The same turns and mirrors carry the whole set onto itself and the rows of a family onto each other. Which other rows belong to the same family as each row named below? List them in the order they appear above.
These 32 rows form 4 families of 8 rows each.
sogo: 16, 6, -8, -24, -23, -35, 29, 35, -22, 22
zela: 7, -5, -6, -34, 0, -7, 15, 30, -4, -10
loso: -27, 11, -3, -3, 3, -38, -5, 18, -39, 13
per: 30, -15, 3, 5, -12, -31, -9, 10, 16, 28
mus: -14, 24, -12, 14, -12, -52, 11, -43, -16, 2
Nalu: -8, 2, -2, 10, -9, -44, -22, -2, -5, 37
dobe: 20, 8, -15, -18, -16, -21, 31, -32, 20, -21
buvab: -2, 21, -12, 18, 23, -24, 60, -15, -32, 0
losu: -10, -5, -2, 24, 40, -7, 0, -8, -1, 11
dode: 26, 8, -22, -3, -27, -42, 38, 13, -40, 26
Nonu: 33, 8, -13, 2, 1, -17, 61, -25, 9, -9
tufe: -10, 0, -15, 12, 19, -20, 2, 19, -44, 31
Num: 24, -10, -15, 13, -20, -38, -16, -12, 1, 36
zilo: -5, 15, -8, 38, 16, -36, 20, -43, -9, 14
gisi: -15, 12, -13, 17, 21, -16, 13, -47, 10, 2
Fuv: 9, -1, -3, -6, -26, -41, -20, -14, 15, 11
zoti: 10, 16, -19, -18, 7, -8, 64, -10, -7, -13
koviv: -16, 0, -8, -5, 25, -2, -3, -19, 10, -16
Moz: 6, 9, -28, 0, 24, -3, 55, -4, -35, -3
gosug: 32, -9, -2, -15, -4, -18, 33, 38, -8, 14
zunub: 9, 19, -10, -15, -38, -56, 29, 4, -29, 8
puz: 30, -18, -18, -17, 5, 3, 17, 24, -2, 10
nazu: 37, 11, -8, 0, -29, -48, 51, 2, -15, 17
kigo: -15, 21, -15, -14, 13, -17, 45, 0, -34, -19
Nad: 41, 0, -27, 1, -16, -19, 38, -35, 10, 3
detu: 0, 18, -24, 31, -2, -43, 22, -41, -32, 23
zevi: -5, -3, 3, 21, 9, -37, -9, 19, -24, 37
vonab: -13, 32, -17, 12, 1, -41, 47, -33, -30, 7
buka: 34, 10, -14, -16, -34, -39, 41, -17, 11, 8
labi: -31, 8, -5, 7, 33, -13, 0, 5, -23, 16
kol: 15, -14, -2, -20, -3, -11, -6, 20, 18, 17
defa: 4, -10, -20, 17, 29, 4, 1, -29, 7, 7

The rest of the family of puz: dode, tufe, Num, Moz, Nad, detu, defa
The rest of the family of buvab: per, losu, Nonu, zilo, gosug, nazu, zevi

The same turns and mirrors carry the whole set onto itself and the rows of a family onto each other. Which other rows belong to the same family as each row named below? List them in the order they appear above.
These 15 rows form 3 families of 5 rows each.
depif: 18, 43, 6, 3, -23, -26, 7, -10
Bol: -33, 32, -9, 22, -5, 9, 38, 6
taf: 22, 26, 11, 0, -32, -22, -11, -2
sutup: 21, 34, 16, -17, 2, 31, -4, 34
noge: -15, 11, -25, -34, -25, -6, 10, 1
sike: 17, 40, 17, -5, 8, 28, -19, 33
fumer: -5, 7, -15, 37, 22, 6, -9, 24
Loti: 10, 32, 33, -8, 12, 22, -15, 25
Zim: -8, 15, -30, -28, -33, 12, 11, 4
bakos: -41, 26, 13, 18, -5, 20, 28, 7
fila: -21, 11, -35, -30, -13, 3, 0, -1
buvi: 16, 44, 12, -6, -28, -26, -7, 4
faka: -35, 15, 1, 16, -5, 16, 38, 1
zas: 0, 2, -13, 33, 12, -8, -15, 33
ziza: -12, 12, -18, 22, 32, -2, -10, 29

The rest of the family of Bol: taf, Loti, Zim, ziza
The rest of the family of fumer: noge, sike, buvi, faka

The same turns and mirrors carry the whole set onto itself and the rows of a family onto each other. Which other rows belong to the same family as each row named below? List them in the order they appear above.
These 36 rows form 9 families of 4 rows each.
kun: 68, -10, -8, 14, -67, 8, 1, -20, -23, 10, 6, 6, -2, 46, 2, -7, -1
Komo: -5, -8, 2, 27, -3, -17, -20, -46, 25, -14, 9, -52, -25, 37, 2, 18, -38
mose: 46, -16, -7, 63, -36, -14, -37, -17, 20, -51, 28, -48, -11, 42, -14, 10, -4
Pid: 70, -6, -2, 20, -58, 14, -7, -9, -26, 9, 2, 1, -3, 37, 16, -6, 2
siz: 70, -14, -6, 19, -60, 4, 1, -6, -31, 0, 8, 5, 1, 42, 13, 1, 8
Tirum: 45, -12, -19, 63, -25, -21, -36, -24, 18, -52, 25, -50, -20, 52, -3, 15, -12
rozup: 3, -10, -6, 24, 10, -7, -30, -54, 28, -23, 10, -40, -18, 34, 5, 12, -39
dasel: 31, -18, -17, 5, 7, 11, 37, -21, -7, 20, 19, 7, 9, 38, 12, -7, -16
Migov: 48, -15, -21, 61, -31, -15, -30, -14, 22, -58, 35, -48, -13, 39, 4, 15, -12
kuze: 63, -3, -3, 21, -57, 8, -3, -5, -24, 10, 0, 9, 7, 47, 16, 5, 3
geref: 31, -23, -23, -4, -2, 0, 31, -20, -2, 21, 29, 5, 22, 38, 3, -4, -10
piror: 26, -32, -14, 2, 5, 2, 31, -23, -16, 15, 9, 1, 19, 44, 10, -8, -5
fekiz: 67, -11, 1, 26, -72, 7, 3, -17, -22, 2, 7, 3, 5, 44, 17, 5, 1
gisav: 47, -26, -14, 56, -33, -26, -27, -23, 20, -57, 35, -46, -10, 46, -12, 14, -3
Pemab: 48, -1, -18, 59, -34, -15, -38, -22, 22, -52, 39, -36, -23, 41, -8, 12, -9
pif: 2, -5, 7, 31, 14, -13, -27, -40, 35, -24, 6, -40, -22, 35, 14, 15, -21
piluf: 43, -14, -16, 66, -36, -14, -41, -15, 17, -54, 26, -42, -6, 47, -3, 11, -8
dipa: 69, -19, -13, 22, -67, 9, 10, -12, -29, 6, 12, -1, 4, 40, 5, 4, -13
Ronud: 31, -24, -13, 56, -33, -16, -28, -15, 19, -60, 30, -46, -15, 46, -16, 12, -2
deni: 33, -18, -24, 10, 13, 10, 31, -19, -10, 6, 20, 19, 13, 41, 14, -2, -10
Gimi: 0, -11, 0, 27, 10, -4, -18, -48, 20, -24, 2, -45, -28, 34, 16, 19, -36
zut: 0, -10, -6, 28, 9, -20, -22, -50, 26, -23, 12, -41, -23, 36, 9, 19, -38
Peme: 60, -12, 7, 21, -68, 4, 10, -16, -32, 3, 12, -2, 9, 46, 21, 3, -1
zopuv: 30, -15, -18, 6, -4, 1, 36, -18, -17, 13, 17, 11, 20, 38, 23, -7, -8
bazul: 35, -18, -16, 12, 8, 3, 39, -20, -8, 11, 10, 7, 25, 48, 15, 2, -9
dobil: -7, -9, 1, 19, 2, -8, -32, -43, 24, -25, 8, -46, -30, 35, 5, 10, -27
barud: 48, -17, -25, 56, -33, -16, -37, -8, 19, -54, 30, -43, -17, 44, -13, 4, -4
Zuse: 7, -12, -6, 24, -2, -19, -21, -46, 26, -23, 7, -57, -26, 30, 12, 16, -41
vozo: 6, -6, -1, 40, 7, -8, -22, -47, 23, -28, 0, -39, -34, 39, 18, 13, -39
laba: 34, -13, -19, 1, 7, 2, 43, -22, -7, 14, 16, 0, 10, 42, 19, -4, -12
resam: 7, -13, 0, 31, 5, -8, -31, -44, 34, -26, 6, -46, -28, 42, -4, 18, -32
zubos: 49, -14, -23, 55, -20, -13, -41, -12, 23, -52, 22, -41, -18, 41, -19, 10, -1
sazer: 65, -14, -4, 15, -68, 8, 7, -5, -21, 1, 7, 4, -4, 46, 5, 2, 9
gog: 29, -14, -19, 0, 10, -1, 31, -22, -5, 16, 22, 6, 21, 44, 5, -8, -10
luz: 43, -13, -21, 5, 8, 13, 30, -31, -6, 13, 23, 15, 14, 43, 12, -12, -10
bamef: 63, -13, -3, 9, -62, 14, 8, -10, -22, 6, 13, 8, 8, 33, 7, -5, 0

The rest of the family of geref: Peme, vozo, zubos
The rest of the family of zopuv: Tirum, resam, bamef
The rest of the family of piluf: rozup, laba, sazer
The rest of the family of Ronud: kuze, Zuse, luz
The rest of the family of Pemab: piror, pif, dipa

The same turns and mirrors carry the whole set onto itself and the rows of a family onto each other. Which other rows belong to the same family as each row named below? List them in the order they appear above.
These 16 rows form 4 families of 4 rows each.
zov: 13, 50, -28, -14, -16, -2, 6, 2, -2
Lefe: -44, 45, -13, 11, -3, 22, 17, 1, 1
Kir: 11, -17, 6, -28, 21, -16, 1, -20, -1
Nep: -28, -25, 7, 6, 30, 18, 4, -11, 14
notom: -42, 42, -19, 12, -5, 17, 26, 4, 8
Mabo: 8, 51, -32, -6, -11, -4, 6, 3, -11
Tuf: -29, -29, 8, -9, 26, 17, 6, -7, 21
Favi: 20, -20, -9, -27, 18, -7, -14, -5, 4
vobe: -35, -29, 1, -2, 29, 13, 6, -4, 14
sosis: 11, 44, -32, -6, -16, 15, 1, 20, -1
Lurot: 18, -22, -1, -30, 16, 0, -11, -7, 14
vafan: 12, 53, -23, -10, -15, 2, -4, 3, -6
suv: -39, 38, -27, -4, -7, 31, 21, 9, -5
Mabi: -39, 44, -23, 17, -2, 13, 22, 5, -3
nal: 23, -17, -4, -24, 20, 0, -14, -16, 2
vegi: -20, -24, 16, 9, 28, -3, 11, -6, 17

The rest of the family of Tuf: Mabo, Lurot, Mabi
The rest of the family of zov: notom, Favi, vobe
The rest of the family of vafan: Lefe, Nep, nal

The same turns and mirrors carry the whole set onto itself and the rows of a family onto each other. Which other rows belong to the same family as each row named below? List them in the order they appear above.
These 32 rows form 4 families of 8 rows each.
lal: 30, -3, 6, 24, 66, 8, 11, -23
Sovem: 7, -23, -5, 25, 25, -17, 19, 22
sov: 32, 18, 35, 3, 21, 24, -24, -32
Zenu: 8, -21, 8, -3, 48, 0, -34, 3
zemu: -12, 28, 31, 25, 31, 9, 0, 5
zofid: 2, -25, 15, 1, 39, 2, -38, -4
kar: -8, 23, 33, 32, 29, 2, -3, 14
botop: 46, -24, -7, -7, 3, -1, -14, -25
pode: 39, 22, 13, 25, 4, -8, 34, -15
rinut: 42, -2, 4, 38, 52, 6, 6, -31
poz: 29, 18, 15, 38, -8, -19, 21, -9
tov: 33, 19, 21, 29, -4, -6, 31, -22
kon: 13, -20, 14, -12, 52, 13, -24, -9
kular: 0, 20, 17, 32, 38, 9, -1, 23
ruvuk: 53, -30, -2, 1, 13, -16, -4, -24
setes: 7, -5, 9, 3, 50, -2, -41, -8
rop: 29, 6, -2, 33, 60, 9, 10, -23
Mivo: -4, 21, 35, 32, 40, -6, 10, 7
niman: 9, -20, -6, 22, 23, -30, 20, 13
lok: 49, -25, -5, -6, 15, -8, 0, -33
Ker: 40, 29, 38, 5, 15, 16, -18, -21
Fevo: 34, 3, 19, 24, -6, -4, 38, -10
zigap: 20, -29, 3, 13, 28, -33, 10, 18
keve: 1, -31, -10, 21, 29, -22, 14, 2
mitam: 6, -12, 38, 6, -11, -1, -23, 7
Robu: 35, 20, 33, 1, 19, 11, -23, -40
gogof: 21, 28, 25, 13, 16, 26, -13, -37
Zev: 10, 1, 23, 2, -22, -13, -15, 4
Fos: 42, -21, 12, -6, 5, -16, -3, -42
bomed: -1, 1, 25, -12, -8, -12, -10, 12
Fama: 12, -8, 31, -7, -16, -15, -14, 4
Tekob: 35, 9, -10, 21, 55, -6, 19, -26

The rest of the family of zemu: lal, Sovem, zofid, pode, ruvuk, Robu, Zev
The rest of the family of setes: botop, rinut, Mivo, Ker, Fevo, keve, bomed
The rest of the family of niman: sov, Zenu, kar, tov, rop, lok, Fama

The same turns and mirrors carry the whole set onto itself and the rows of a family onto each other. Which other rows belong to the same family as each row named below? List them in the order they appear above.
These 40 rows form 5 families of 8 rows each.
zeme: -31, 20, -12, 8, -17, 16, -1, -8, 5, -56, -8, -27, -22, -13, -14
guge: 1, 26, 29, 33, 29, 14, 18, 12, 16, 2, 0, -8, 5, 26, 12
sikin: 13, -27, -12, -9, 17, -17, 5, -6, -2, 18, 7, 31, 13, 27, 14
lar: 21, -17, -1, 36, 10, -24, 34, -23, 1, -21, -2, -3, -30, -4, -16
Fer: -14, -32, -31, -21, -20, 1, -11, -30, 4, -29, 7, -16, -9, -19, -11
savak: -3, 38, 28, 20, 28, -4, 14, 11, 11, 10, -14, 9, -5, 28, 9
sifub: 6, 6, -3, -11, 9, -13, 24, -33, -14, -49, -13, 8, -2, 37, 13
pabo: 4, -24, -6, -3, 15, -28, 9, -12, 10, 29, 5, 24, 9, 26, 19
bibib: -8, -21, 5, 17, 6, -4, -17, 8, 36, 28, -5, -8, -24, -14, -23
las: 16, -11, 5, -7, 29, -22, 0, -13, 11, 33, 1, 19, 8, 22, 11
Bevet: 19, -21, -16, 24, 7, -14, 19, -28, 12, -7, -11, -11, -43, -5, -24
mese: -3, 9, -9, -4, -2, 0, 27, -32, -23, -42, -15, 5, 2, 33, 30
sinel: -3, 29, 21, 39, 22, 9, 23, 20, 17, -5, -9, 3, -7, 29, 6
lud: -14, 6, 0, -4, 1, -5, 25, -21, -26, -50, -21, -3, 14, 29, 22
rizu: -17, -29, -28, -30, -10, -4, -25, -35, -8, -12, 6, 9, -5, -12, -1
lod: -14, 33, 6, 16, -16, 18, -1, 13, 14, -41, -15, -28, -19, -19, -11
lumu: 23, -5, -5, 26, 2, -10, 34, -33, 5, -20, -15, -4, -28, 14, -30
fak: -16, -13, 7, 26, -4, -1, -20, 14, 35, 21, 12, -4, -9, -25, -17
Degu: -34, 30, 10, -23, 4, 8, -21, 7, 4, -15, 4, 4, 30, 15, 22
Fitet: 14, -22, -12, 38, 3, -12, 34, -29, 0, -11, -11, -8, -27, -4, -24
tev: 3, 34, 27, 36, 22, 21, 20, 4, 12, -14, -4, -10, -10, 30, 5
nivuv: -20, -34, -28, -21, -25, -25, -17, -21, -3, -5, 3, 4, -2, -18, 1
Zuv: -4, -8, 0, 23, -6, 3, -21, 4, 36, 29, 19, 0, -23, -20, -12
bavo: -28, 24, 9, 11, -27, 11, -11, -17, 2, -48, -1, -27, -16, -22, 1
Nom: -33, 21, 5, -21, -8, 9, -21, 1, 4, 0, -5, 2, 19, 27, 39
Zad: 12, -24, -10, 4, 24, -15, 13, 0, 6, 29, 0, 22, 5, 34, 6
Dom: -3, -25, -8, -17, 24, -22, 5, -32, 2, 21, 10, 22, 4, 28, 10
vus: -16, -32, -23, -18, -27, -9, -17, -38, -5, -16, 6, -2, -1, -22, 7
sab: -22, 21, 5, 24, -20, 27, -4, -7, 2, -50, -8, -23, -17, -19, -6
kerun: -33, 18, 11, -16, -9, 11, -28, 11, 12, -10, 9, 9, 19, 11, 37
Zenit: -20, -28, -30, -15, -34, -16, -13, -29, -6, -23, -1, 5, -15, -16, -2
Difi: -31, 25, 11, 28, -22, 14, -1, -11, 11, -39, -9, -34, -22, -17, -3
visev: -22, 3, -4, 13, 2, 6, -26, 13, 32, 27, 5, -15, -12, -28, -15
les: -4, -5, -7, -3, 7, -7, 29, -38, -32, -41, -17, -6, 6, 25, 17
gekod: 2, 39, 22, 31, 21, -2, 24, 14, 25, -10, -14, -16, -9, 21, -1
debol: -38, 15, 0, -17, -15, 21, -30, 6, 9, 1, 1, 0, 21, 14, 26
Digu: -13, 5, 5, 18, -10, 3, -26, 22, 40, 21, 16, 0, -17, -13, -10
Peve: -40, 12, 3, -26, 5, 6, -30, 14, 10, 0, 8, -2, 13, -5, 29
rogas: 15, -21, -7, 36, 6, -12, 23, -17, 5, -20, 4, -9, -31, -15, -33
ronuf: -8, 28, -7, -17, 2, -1, 21, -27, -22, -48, -1, 2, 8, 23, 21

The rest of the family of lar: guge, sikin, lud, Zuv, Zenit, Difi, debol
The rest of the family of Fer: savak, bibib, lod, lumu, Dom, Peve, ronuf
The rest of the family of sab: pabo, mese, sinel, fak, Fitet, vus, kerun

